Some points, one per row:
[ 0.1  1.1 -0.1 -0.8 -0.5 -0.9 -0.4  1.2]
[-1.  -0.9 -0.5  0.5 -0.2  0.4  0.9 -1.3]
[ 0.6 -2.   1.7  1.2  1.4  0.8  1.7  0.6]
[-0.3  0.7  1.1  0.3  1.  -2.1 -0.2  1.6]
[ 0.5 -2.1  1.8  0.3  1.7 -0.2 -1.1 -0.4]
[-1.7  1.1 -1.1  0.5 -0.6 -0.9  1.2  1.2]
[-1.8  0.6 -1.1 -0.1 -0.3 -0.5  0.4  0.7]
[-1.6  0.9 -0.8 -0.7 -0.7 -0.6  0.2 -1.5]
[ 1.2  0.6 -1.   0.9 -1.4  1.1 -0.1  0.2]
[ 1.5  0.7  2.1  1.3  1.9  0.4 -0.5  0.3]
[ 1.2  0.9  0.2 -0.3 -1.4  0.4 -0.3  0.3]
[-0.5  0.2  0.6  0.6  0.8  0.4  1.5  0.8]
[-1.4 -0.3  0.4 -0.6  0.2 -2.2 -1.3  0.8]
Here are 16 more points, each followed by its number:
[-0.5 -0.3  0.2  0.7  0.2  0.5  0.2 -0.2] 0
[ 0.1  1.2 -0.5  1.3 -0.2  0.7  1.2  1.4] 1
[-0.8  1.   0.5  0.9 -0.9  0.5  2.1  1.8] 2
[ 1.2  0.4 -0.8 -2.1 -0.8  0.4  0.  -1. ] 3
[-0.9  0.7 -0.5  0.7 -1.2  0.3  1.5  0.9] 4
[-2.5 -2.   0.4 -2.2 -0.1 -1.7 -1.8  0.2] 5
[-2.2 -2.  -0.2  0.9  0.5  0.4  0.4 -0.9] 6
[ 0.8  1.4 -0.2 -0.3 -0.8 -0.2  0.1  1.5] 7
[ 1.1 -0.1 -0.5  0.5  0.   0.5 -1.1 -0.5] 8
[ 1.4  1.3  1.4  0.9  1.5  0.7 -0.3  1.2] 9
[-0.2 -1.   1.1  0.3 -1.7  0.  -0.4 -0.8] 10
[ 0.4 -0.9 -0.8  0.2 -0.4  0.7 -0.2 -1.5] 11
[ 0.4  0.5  0.8 -0.6 -0.8 -0.2 -0.4  1.1] 12
[ 0.3 -1.5 -1.1  0.5  0.   0.7  0.2 -1. ] 13
[ 0.8  1.1 -1.2  0.9 -1.1  0.6  1.   1.5] 14
[ 0.9 -0.8 -0.4  0.8  0.6  0.8  0.1 -0.9] 15
Which two of these numbered points are nearest to each point below, looking only along the 2 directions in which the first points spread most? Their numbers follow each, nearest first.
[-2.1  1.2  0.1 -0.3 -0.5 -1.6 -1.5  1.7] > 5 12
[ 1.3  1.3 -0.8  0.9  0.   0.9 -0.3 -0.1] > 11 13
[-2.2  0.8 -0.9  0.6 -0.4  1.1  1.3  0.2] > 4 3
[ 0.7  1.2  1.7  1.  -0.9  1.1  1.   2. ] > 8 0
[ 1.3 -0.7 -0.5 -0.3 -1.3  0.  -1.4 -1.2] > 1 10
[ 0.6 -1.  -1.1  0.4  1.4 -0.3 -0.3 -0.9] > 0 6
[ 1.6  0.  -0.7 -1.  -0.2  0.  -1.2 -0.5] > 10 6
[-1.1 -1.1 -0.2 -1.5  0.5 -1.2 -1.1 -1.4] > 12 7
[ 1.1 -2.  -0.5  0.5 -1.3  1.   0.9 -0.2] > 13 11
[ 0.4 -0.4 -0.1  0.7 -0.3  1.   1.3 -1.4] > 13 11
[ 0.1 -0.6  1.2  0.2  2.2  0.4 -0.2 -0.8] > 9 0
[-0.2  0.7 -1.1 -0.3 -1.2 -0.5  0.5  0.3] > 4 7
[ 0.3  0.1 -0.4  0.1 -1.6  0.4  0.7 -1.3] > 14 3
[ 0.5  0.   1.1  1.2  1.1  0.9 -1.5  0.3] > 9 0
[ 0.6 -1.9  1.1  1.   1.7  0.1 -0.5 -1.4] > 9 15
[ 0.   0.3 -0.7 -0.8 -0.7 -0.3 -1.8 -1.5] > 7 2
[ 1.2  0.7 -1.1 -0.5 -1.3  0.3 -0.9 -0.1] > 3 4
[ 1.  -0.4  2.1  1.   2.2  0.7  0.4  0.2] > 9 15
[0.  1.2 1.6 0.8 0.7 0.3 1.5 1.6] > 6 0
[ 0.7  0.   1.1  0.1  1.5  0.6  0.4 -0.1] > 9 15
